Each row has a name. After each piece below comes the name of the row it's from, unless a question asks for something else. Each question is about the rows just above it. Places in a row count from 1.

sizon: -3.172; -0.867; -1.095; 1.661; -4.961; 0.785; -0.263; 2.730; -7.320; -2.076; 0.527; -0.868; 5.238; 2.406; -0.839; -0.215; -2.981; -4.033; 0.174; 2.322
lupor: -1.681; -3.286; 1.271; -3.933; 1.842; -3.286; -1.190; 3.983; 3.110; 0.497; -5.033; -0.036; -2.170; 2.549; -3.286; 3.917; -0.504; -2.452; 1.271; -3.583
gaki: -5.906; 2.221; -6.555; -0.650; -3.031; -2.333; -3.130; 4.353; -1.878; -9.355; -6.243; 2.064; 8.264; 2.332; -6.183; 2.687; -5.931; 3.052; -0.964; 0.959
sipu: 0.148; 0.160; 0.217; -0.153; -0.061; -0.056; -0.079; 0.011; -0.001; -2.410; 0.001; 0.120; -0.031; 0.029; 0.174; 0.038; -0.115; 0.036; -0.090; 0.104
gazi: -3.172; -0.867; -1.095; 1.661; -4.961; 0.785; -0.263; 2.730; -2.411; -2.076; 0.527; -1.114; 5.238; 2.406; -0.839; -0.912; -2.981; -4.033; 0.174; 2.322
bamo: -3.955; -0.867; -1.095; 1.661; -4.961; 1.270; -0.263; 2.730; -2.411; -2.076; 0.527; -1.114; 5.238; 2.406; -0.839; -0.912; -2.981; -4.033; 0.174; 2.322
Rutis: 0.698; 0.167; 0.718; -2.966; 4.030; -2.441; 4.616; 4.528; -0.113; 2.659; -3.309; 1.642; -0.426; -0.553; -1.475; 1.175; 0.201; 2.492; -0.939; -1.428
What comes right after 0.160 in the named rows? | 0.217
The row with -3.172; -0.867; -1.095; 1.661; -4.961; 0.785; -0.263; 2.730; -2.411; -2.076; 0.527; -1.114; 5.238; 2.406; -0.839; -0.912; -2.981; -4.033; 0.174; 2.322 is | gazi
Every place of 1.271 in lupor: | 3 19
The entry that follows -6.243: | 2.064

tis: 3.418; -2.400; -1.783; -1.447; 0.209; -0.186; 3.656
rom: -3.557; 2.085; 0.598; 2.313; 1.774; -0.929; -0.276
bizu: -8.423; 1.520; -0.140; 3.164; 5.291; -0.944; -3.892
Kezo: 4.278; -5.165; -3.521; -1.615; 0.344; -0.535; 4.969
kuv: -5.164; -0.023; 0.050; 0.033; -0.040; 0.044; 0.094
valid: -2.185; -2.784; 2.514; 2.745; -6.371; 3.249; -0.361
nide: -0.034; 0.008; -0.012; 0.017; -0.025; 0.010; -0.012
Pimuv: -2.669; 3.482; -0.675; 3.060; 3.449; -2.368; 0.077
sozaz: -8.918; 1.936; -0.960; 3.391; 5.296; -1.115; -4.855
vamu: -0.003; -0.022; 0.033; 0.023; 0.000; 0.055; 0.044
rigi: 3.204; -2.277; -1.487; -1.159; -0.011; -0.342; 2.308
dek: 3.881; -4.141; -3.434; -1.652; 0.584; -0.737; 3.917
What comes right after -5.165 in the named rows? | -3.521
Every place of -0.140 in bizu: | 3

